In the rows, zero is written as 128.
One turn or mirror swaps these rows in pairs. Which row does each one swap with?
k_565: [ 93 114 132 110 122 135 132 120 126 137 130 157 131 165 133 142 118 134
 157  64 125]
k_835: [168 102 137 122 145 146  91 130 120 142 146 163 122 148 149 131 144 140
 141 128 133]
k_845: [138  88 129 113 148 148 179 101 124 147 155 124  96 150 131 130 121 138
 159 162 118]
k_322: [119 143 172 100  96 138 146 147 105 128 117 176 120 133 147 115 121 129
 133 130 120]
k_306: [126 120 101  99 125 132 172 118 168 158 155 113 134 153 125 158 130 122
 149 139 119]
k_143: [ 92 149 156 135 115 134 121 126 106 142 156 124  95 159 140 164 156 141
 133 131 137]
k_148: [143 160 137 108 112 158 151 120 103 134 134 181 132 152 119 117 164 132
 134 107 113]
k_904: [ 89 127 140 126 128 161 111 115 162 124 144 156 158 155 151 122 117 138
 132 154 107]
k_269: [153 137 143  99 142 132 122 123 124 135 156 136 130 115 190 153 104 130
 155 106 105]
k_861: [144 103 137 143 101 140 122 127 106  94 153 101 130 156 145 141 134 136
 159 108 144]
k_868: [174 116 139 124 124 155 148 103 148 114 157 117 138 127 131 112 125 132
 137 164 115]
k_262: [168 147 131 123 151 142 169 120 115 146 149 134 128 146 149 138 128 136
 141 181 118]
k_305: [135 130 147  94 150 166 138 150 134 109 109 151 131 129 126 134 116 147
 141  96 151]
k_504: [123 106 151 117 145 155 125 154 142 146 147 125 131 154 158 132 137 126
 129 179 110]
k_139: [157 165 132 132 143 156 128 111 112 116 156 121 104 116 149 139 119 129
 129  95 107]
k_370: [117 146 116 110  94 177 158 120 119 123 157 119 136 171 131 154 100 170
 141 121  96]
k_273: [144 125 135 134 145 130 163  97 144 151 116 103 113 121 131 116 118 136
 170 108 139]
k_889: [140 140 142 103 133 137 162 118 121 134 150 118 117 181 137 180 123 128
 137 174 105]
k_869: [115 172 125 121 140 106 157 102 139 147 143 147 152 164 128 156 112 116
 156 137 104]
k_325: [125 108 132 123  92 130 153 129  81 135 130 164 135 133 152 170 136 139
 120 117 140]
k_164: [150 144 123  94 139 128 156 135 110 133 126 159 166 175 129 112 109 133
 158 123 120]
k_925: [ 70 144 127 130 103 126 139 109 149 127 112 121 132 150 137 140 144 126
 144 139 139]
k_388: [136 146 127 120 122 142 159 140 145 143 158 147 160 195 132 163  98 129
 148 136 105]
k_534: [109 118 124 126 160 166 169 131 132 131 122 162 120 150 152 111 123 138
 140  83 133]
k_352: [140  84 182 123 132 148 143 113 111 132 126 145 131 134 143 136 171 130
 140 103 132]
k_579: [108 134 149 141 131 152 113 101 125 119 163 104 156 145 163 102 125 148
 148 109 104]
k_407: [133 165 140 128 112 146 125 123 112 131 124 118 168  97 134 132 121 145
 129 100 115]
k_332: [100 160 130 115  91 138 125 117 123 145 139 112 106 155 147 144 124 142
 136  78 115]
k_44: [135 135 156 106 105 147 143 101 116 142 148 162 123 114 164 113  95 127
 144 119  80]
k_65: [103 105 119 139 151 147 122 126 148 124 135 100 148 157 147 156 142 161
 141 134 158]
k_98: [141 119 125 131 150 125 133 110 131 135 148 132 161 160 107 157 157 152
 145 111 162]
k_103: [147  95 136 124 127 148 175 140 110 161 158 157 128 173 111 133 132 136
 127 133 133]
k_379: [119 104 146 162 127 132 143 119 133 137 167 171 154 129 153 151 140 152
 124 155 127]
k_257: [ 86 129 147 140 135 149 144 109 138 133 147 123 185 131 150 131 132 120
 121 140 102]
k_661: [ 90 155 140  95  97 134 151 108 112 155 115 116 146 134 137 153 158 141
 150 116 134]
k_926: [125 140 148 119  84 135 123 118 146  93 135 106 139 122 142 137 120 142
 165  95 122]
k_901: [164 129 158  64 140 163 147 122 133 125 130 153 137 140 157 144 106 157
 139 113 107]
k_698: [116 121 131 146 151 139 149  94 111  96 130 130 122 145 155 144 127 140
 126  73 113]
k_679: [112 119 129 142 149 119 119 123 134 142 121 123 113 176 115 168 149 148
 159 136 146]
k_83: [184 114 119 125  94 150 153 100 136 148 123 119 115 146 143 150 115 150
 144  99 117]
k_596: [129  84 118 126 137 127 120 103 109 153 145 140 142 131 150 170 127 173
 143 136 147]
k_469: [146  87 149 124 145 153 127 118 148 110 136 132  93 147 145 119 134 138
 154 116  94]
k_497: [127 134 143 136  69 158 138 140 114 106 145 155 107 169 154 134 124 137
 141 150 114]
k_636: [113 116 152  96  89 174 175 114 131 149 157 104  98 143 145 147 127 145
 141 116 117]
k_716: [127 133  94 104 142 121 162 109 127 141 136 166 152 128 170 142  93 156
 137 132 124]
k_816: [163 136 139  97 115 170 167 110  96 156 130 132 149 132 128 113 152 153
 145 128 141]
k_798: [121 146 113 157 142 115 165 125 132 172 121 114 143 155 140 159 114 156
 143 134 134]
k_732: [159 130 133 118 148 119 139  98 122 160 106 151 136 120 136 151 131 170
 154  95 117]
k_195: [130 168 147 113  93 142 132 119 131 146 147 168 123 164 149 146 136 138
 140 173 115]
k_752: [ 89 114 135 142 129 150 140 104 129 131 112 122 156 147 144 162 133 170
 108 155 138]
k_990: [123 144 129 102  88 143 155 133 126 145  98 138 112 130 135 133 107 143
 126 165 136]
k_942: [ 92 114 142 108 163 146 145 112 142 118 182 138 114 160 172 133 128 135
 153 125 114]
k_180: [ 88 124 156 106 127 136 159 125  80 107 139 142 167 131 135 153 140 133
 133 135 109]
k_950: [102 137 126 135 141 135  91 120 131 102 116 130 121 149 134 162 141 128
 132 101 110]
k_998: [127  94 141 127 106 130 138 113 128 152 162  87 151 110 144 147 116 142
 131 128 126]
k_663: [136 147 152 119 124 167 142 162 124 107 148 140 118 173 111 124 130 118
 149 101 114]
k_880: [146 173 163 106 135 163 156 115 141 136 106 157 115 130 127 137 108 152
 149 142  99]
k_976: [149 135 140 128 129 151 131 109 138 158 117 128 117 123 139 129 124 150
 138 192 108]

k_332 swaps with k_322
k_269 swaps with k_534
k_816 swaps with k_861
k_880 swaps with k_950
k_835 swaps with k_273
k_180 swaps with k_370
k_195 swaps with k_925

One turn or mirror swaps these rows in pairs. Which row does each one swap with?
k_722: [127 166 151 158 140 136 155 122 147 146 113 113 106 148 134 145  97 132
 119]
k_779: [133  99  87 154 109 113 153 146 147 101 133 106 118 130 104 127 141 129
 160]
k_125: [110 152 140 158 111 147 141  94 139 126  97 103 110 149 149  99 154 134
 132]
k_651: [119 144 125 153 105 134 150 124  99 143 116 168 143 147 117 118 132 134
 170]
k_433: [106 111 100 148 104 107 167 143 143 112 120  92 121 127  92 141 152 105
 149]
k_607: [117 145 130 130 135 136  95 143 121  99 134 156 130 151 136 113 119 121
 141]
k_243: [112 125 143 135 163 124 115 120 125 126 135 132 107 147 122  93 125 101
 119]
k_873: [103 156 139 147 109 129 132  95 150 125  93 122  85 147 155 109 126 119
 122]
k_625: [114 126 134 127 130 148 120 150 112 115 157 134 125 168 128 132  91 118
 152]
k_448: [108 140 121 182 132 145 126 105 148 141 144  99 107 117  94 128 130 101
 199]
k_89: [117 129 100 161  67 117 178 122 153 117 140 117 110 116  93 124 123 115
 146]
k_294: [110 158 136 165 144 132  95 123 135 105 128 117 107 104  94 149 133 124
 168]
k_400: [101  97 120 127 111 110 144 115 146 142 162 127 111 128  97 131 101  82
 135]
k_671: [133 155 113 146  90 121 112  94 146 140 113 100 119  91 150 134 107  96
 151]
k_604: [116 167  97 146 119 127 119  95 156 118 145  90 116 109 138 133  99  81
 172]
k_714: [114 142 112 148  92  98 168 145 155 117 109  96 118 126  93 127 150 103
 153]
k_323: [ 90 106 102 129 109 126 161 118 155 163 149 141 117 128 127 135  99 107
 135]
k_5: [124 189 133 130 132 116 152 122 132 119 122 112 139 147 134 150  93 124
 158]
k_295: [107 135 144 186 127 127 130 108 140 120 132 103  93 104 110 146 141 115
 191]
k_397: [113 111 121 124 100 147 150 114 169 134 154 160 118 137 106 127 127  78
 150]
k_211: [124 149 118 156 137 126 139 146 108 125 119  93 125 156 129 134  97  93
 119]
k_252: [129 131 119 145 114 155 150 126 118 151 131 182 129 144 123 135 139 106
 157]
k_24: [128 137 118 124 155 143 111 138 134 138 150 134 132 137 148 100  93 112
 161]
k_703: [103 161 120 149  97 157 143  87 146 120  94 105  95 154 132 108 141 130
 143]
k_214: [123 156 132 140  94 137 121  94 145 127  97 107 110 128 164 134 147 132
 127]
k_144: [103 104  97 144  85 104 137 138 142 109 124  86 124 134  96 126 131 116
 155]
k_692: [130 108 112 151 138 140 157 154 150 110 119  99 129 140  98 150 121 125
 133]
k_911: [109 117 105 150 105  91 134 157 146 124 121  94 120  98 120 145 133 115
 148]
k_35: [107 126 112 128  84 139 147 125 165 169 151 153 140 131 112 135 122 114
 145]
k_450: [ 98 114 122 177 111 150 122  99 150 121 139 114 122  88 138 106 123 108
 189]
k_152: [144 140 127 136 109 147 144 120 110 138 137 166 136 153 132 117 100 124
 168]
k_723: [115 172 110 143  91 148 108  97 126 115 156 105 104 110 148 121 115  86
 154]
k_225: [112 160 119 164  81 156 108 112 142 139 124 103 116 109 154 117 132  77
 139]
k_426: [126 141 133 160 137 148 135 129 163 123 172 107 108 112 103 136 152  97
 185]
k_28: [105 178 117 156 142 123 120 119 149 139 119 105  80 146 132 132  96 129
 128]
k_803: [ 93 159 140 128 155 122 102 109 152 129 152 134 125 153 109 132 119 137
 152]
k_368: [ 91 169 126 147  89 145 147 107 152 123 110 106 108 154 150 109 148 139
 135]
k_786: [113 133 126 161 108 151 141 130  94 163 133 158 134 135 128 104 123 129
 162]
k_282: [101 177 152 128 111 110 145 132 145 129 127 113  88 147 123 138  96 106
 121]
k_708: [115 119 121 145  99 148 138 115  94 148 113 156 131 141 113 113 111 130
 172]
k_958: [115 134 127 167 139 135 119 103 138 131 142  97 124  99 104 132 154 113
 197]
k_408: [120 120 144 160 135 138 121 119 140 142 137 106 136  98 113 107 147 108
 198]

k_958 swaps with k_433
k_24 swaps with k_282
k_125 swaps with k_651
k_225 swaps with k_35
k_448 swaps with k_144

One turn or mirror swaps these rows in pairs. Which row does each one swap with?
k_170: [142 150  90 159 179  90 132 126 143 173 175 153 111 155 160 122 172 147
 115 152 126]
k_558: [145 161  90 156 179  86 137 133 139 175 175 147 117 150 166 129 167 137
 123 153 126]
k_677: [141 125 101 101 121 111 126 109 121 117 131 114 119 137 114 103 118 155
 152 109 152]
k_569: [137 127 116 111 122 102 156 133 136 119 123 102 130 136 111 122 117 145
 150 113 154]
k_766: [127 115 115 117 119  88 174 134 157 134 126 113 129 130 113 116 112 146
 144 134 147]
k_706: [115 113 114 136 138  77 186 151 159 159 133 107 127 132 119 116 129 137
 149 137 135]
k_862: [159 139 116 162 156 105 145 119 156 124 143 134 130 113 138  91 148 152
 179 114  95]
k_984: [117 116  87 154 162  84 182 155 164 183 142 127 112 131 148  97 146 128
 151 136 104]
k_194: [158 135  99 153 153 111 132 106 162 115 165 124 112 118 134  88 140 147
 176 105 108]
k_460: [162 119 121 116 129 112 149 135 152 136 175 121 137 135 145 141 140 154
 114 154 108]
k_837: [119 126 108 137 129  80 184 148 171 144 143 121 128 133 116 114 126 133
 150 145 137]
k_787: [141 157  83 159 181  91 131 128 141 169 178 155 117 146 149 118 173 144
 129 155 135]
k_315: [154 128  89 113 128 106 111 100 124  99 146 123 108 142 126 108 125 155
 150 106 139]
k_831: [123 116  73 153 161  87 161 156 154 180 142 124  91 125 156  91 150 121
 149 124  86]
k_53: [119 110  88 153 165  84 166 155 169 182 149 121 107 127 144  90 151 128
 149 128  99]
k_936: [158 135 107 154 153 100 138 109 160 111 147 126 114 115 130  89 147 148
 178 111  95]
k_177: [112 143  78 111 175  96 130 149  97 188 118 119  91 145 148 109 139 139
 140 111 141]
k_385: [114 160  97 137 178  87 142 163 103 176 107 125 115 139 145 121 161 137
 152 116 135]
k_683: [148 162 106 142 186  93 142 132 132 179 184 136 113 137 163 142 161 142
 130 150 131]
k_735: [130 126 118 114 120  89 156 123 150 120 131 109 125 126 109 116 112 153
 146 113 150]
k_97: [152 125  88 109 122 106 114 102 120 105 145 127 118 147 131 107 121 146
 146 105 143]
k_672: [159 138  71 136 139 105  98 105 129 133 162 160 113 161 151 107 153 154
 131 124 136]
k_317: [155 144 125 154 166 105 148 121 159 117 139 133 137 121 125  96 149 152
 173 116  98]
k_72: [122 110  73 145 165 101 152 158 147 180 146 116  95 128 161  93 149 127
 148 120  81]
k_351: [142 139  66 131 140 105 126 119 161 148 185 111  83 127 133  82 146 127
 150 104 145]
k_432: [143 145  71 121 133 109 126 156 143 175 189 106  91 139 149 109 156 118
 132 133 146]
k_585: [114 149  80 118 174  96 137 156  99 183 117 124  85 150 143 113 139 133
 139 116 143]
k_113: [118 126  61 114 167  90 131 134 101 193 124 125  86 154 158 116 137 141
 129 116 124]
k_819: [155 100 122 124 139  97 148 118 147 139 159 125 133 135 156 134 119 171
 121 149  85]
k_303: [131 139  57 126 139 108 127 137 144 162 185 103  75 137 141  93 157 124
 144 113 138]
k_515: [115 125 107 151 151  74 191 154 170 169 142 119 116 139 135 113 133 129
 149 137 124]
k_183: [115 122  62 118 172  88 130 147 102 181 132 120  75 151 161 117 141 135
 130 115 122]
k_119: [163 122 127 112 134 105 152 125 145 134 163 119 137 129 153 143 134 160
 117 151  97]
k_468: [171 137 122 110 154 124 123 121 110 146 164  96  99 105 156 135 136 154
 144 106 100]
k_800: [160 106 123 130 134  96 145 106 146 139 165 129 130 145 154 133 127 166
 117 149  92]
k_532: [142 171 125 152 176  96 152 151 129 140 113 142 137 122 127 117 155 151
 165 116 125]
k_570: [155 129  89 108 126 104 108  92 127 113 143 126 117 150 118 108 128 153
 145 106 141]
k_848: [122 103  80 116 176  89 121 114 107 180 137 126  88 154 154 121 126 146
 116 116 107]
k_321: [120 132  73 115 170  94 129 141  96 189 116 119  86 152 148 113 143 135
 128 108 134]
k_864: [149 117  97 119 154 121 124 138 104 157 142 102  95 120 166 109 142 142
 154 103  70]
k_278: [135  90  86 116 165  84 128 105 121 171 154 117  93 155 171 130 128 163
 117 128 103]
k_590: [148 156 133 159 170 102 156 139 141 123 124 138 140 123 123 117 161 150
 162 118 104]
k_528: [151 137  69 130 125 111 106  93 128 120 146 139 110 164 139 102 136 160
 138 122 137]
k_985: [117 162  96 129 183  93 152 163 106 175 112 119 110 139 138 127 146 134
 147 110 150]
k_333: [148 161 116 131 199 107 136 124 125 177 172 123 100 119 147 142 166 152
 126 137 119]
k_957: [159 108 124 125 137  98 152 110 152 132 167 122 136 132 149 140 133 162
 111 148  95]
k_857: [143 160  97 146 183  87 140 132 140 176 185 140 113 139 156 133 168 135
 126 156 138]
k_302: [115 125  65 113 180  88 130 136 103 181 132 115  81 152 164 115 145 145
 127 110 127]
k_860: [159 128 105 112 149 121 116 124 107 141 154 106  92 116 156 115 128 143
 152  91  80]
k_531: [160 131 109 111 105 113 146 141 152 147 180 119 131 140 150 131 128 136
 132 159 119]
k_220: [124 170 113 141 192  92 141 155 108 165 107 134 119 135 138 120 163 141
 158 124 134]
k_757: [142 127 110 104 122 110 137 112 118 113 127 109 113 140 112 110 117 154
 152 111 148]
k_22: [134 163 127 153 189  92 157 148 124 149 113 135 130 123 132 126 161 152
 160 126 104]
k_665: [152 129  93 110 119 105 123  99 121 116 132 114 111 150 121 106 116 155
 151 104 149]

k_862 swaps with k_53
k_528 swaps with k_848
k_757 swaps with k_585
k_837 swaps with k_22
k_177 swaps with k_677
k_303 swaps with k_860
k_665 swaps with k_321

One turn or mirror swaps these rows in pairs. Which row does each one swap with?
k_212: [143 139 111 116 102 107 110 145 108 135  94 145 121 123 132 107 174 118]
k_84: [ 96 170 136 129 122 115 117 123 128 147 176 117 108 132 109 122 128 144]
k_778: [118 119 128 130 121 149  99 121 148  68 144 121 138 111 121 103 137 140]
k_308: [118 160 139 136 106 110 141 109 123 112 103 136 142 165 148 122 156 138]
k_49: [127 130 114 117 132  79  94 134 121 149 138 122 108 115 115 112 106 104]
k_39: [117 101 121 135 133 132 116 151  99  89 114 118 108 116 115 112 154 160]
k_107: [151 117 113 145 106 116 121 136 121 115  82 124 128 110 126  75 140 118]
k_246: [105 147 125 173 112 137 124 142  98 145 116 112 155 139 124  89 143 100]
k_772: [126 170 143 135 145 141 143 177 127 119 128 126 108 138 111 146 142 125]
k_507: [136 172 111 134 162 128 119 143 134 112 103 129 128 128 127 124  82 118]
k_750: [138  88 135 129 105 147 118 131 130 143 132 133 109 142 110  98 167 125]
k_189: [120  99 125 146 130 138 105 121  97  93 118 135 112 123 105  76 114 114]
k_593: [106 131 109 106 104 108 151 122 149 126 159 144 136 135 131 145 129 130]
k_490: [131 101 137 122 118 140 107 152 145  95 123 121 122 107 129 119 172 134]
k_437: [119 121 121 138 136 138 118 150 113 185 102 127 121 128 119 124 111 131]
k_953: [107 134 129 136 162 114 120 141 111  72 130 124 112 119 109 120 165 124]
k_389: [121 180 128 131 113 126 138 133 139  66 125 134 115 125 113 112 126 134]
k_829: [124  69 129 131 151 128 128 149 131 121 133 125 138 118 122 104 141 136]
k_602: [132 179 121 132 112 113 114 130 142 166 121 132 140 130 134 109 169 123]
k_921: [109 124 117 119 121  96 100 105 155 116 162 121 142 119 135  91 115 127]
k_556: [148 128 128 107 143  85  95 136 112 138 120 115 131 109 131  90 133 119]
k_502: [125 160 133 141 125 158 113 127 124 134 145 121 140 135 126 114  73 132]
k_364: [124 125 114 146 129 104 125 108 140 101  82 144 155 136 120 124 132  97]
k_999: [124 114 142 135 103  99 107 147 129 100 129 106 113 107  83 103 120 104]
k_913: [126 144 107 147 121 121 119 122 106 187 128 133 154 122 116 102 113 117]
k_799: [112 146 133 135 124 140 152 128 133 113 130 154 109 165  87 148 142 123]
k_828: [124 156 151 100 147 155 119 154 109 146 124 145 106 118 128 135 135 117]
k_753: [112 169 150 159 122 155 134 147  99  87 132 122 117 134 110 110 143 135]
k_258: [ 96 164 108  99 123 131 103 175 122 110 138 134 115 114 122 129 150 118]
k_963: [119 131 148 116 106 129 110 131 146 151 181 111 125 120 130 111 121 134]
k_446: [113 151 129 160 157 152 117 169 111 122 124 115 111 105  91 117 138 139]
k_267: [105 121 115 142 152 136 124 134 137 114 102 136 152 126 121 124  75 121]
k_472: [149 147 109 141 132 107  96 117 130 127 153 103 130 112 131  71 117 124]
k_525: [107  79 141 152 130 140 151 143 126 132 131 110 129 125 126 117 110 118]
k_196: [113 144 129 125 134 116 157 114 151 111 146 150 162 158 129 136 139 133]
k_197: [ 97 161 148 113 151 131 103 154 133 136 158 121 103 113 116 124 110 125]
k_643: [122 144 124 165 113 120 153 117 131 100 112 141 156 143 108 140 155 120]
k_746: [119 159 123 106 107 125 113 101 132  97 119 170 129 152 135 109 118 113]
k_358: [ 77 151 122 134 112 135 136  95 149 116 158 129 142 143 118 125 125 131]
k_230: [137 158 129 123  76 143 122 134 143 117 111 140 157 136 111 124 101 121]
k_900: [154 137 115 150 104 122 129 147 114 160 146 117 136 129 119  98 173 130]
k_7: [ 96  78 111 126 138 133 115 135 136 140 102 123 121 115 122 115 127 116]
k_456: [142 144 117 138 118 149 124 114 119 121 102 143 167 142 152 102 164 129]
k_520: [128 150 130 150 125 122 132 109  81 161 159 132 131 121 102 101 150 116]
k_846: [116 127 121 145 138 115 142 144 118 158 118 137 135 128  98 153  92 114]
k_393: [131 181 136 133 147 141 128 130 105 105 133 125 157 132 115 117  94 146]

k_364 swaps with k_778
k_393 swaps with k_556
k_7 swaps with k_358
k_999 swaps with k_230
k_446 swaps with k_602

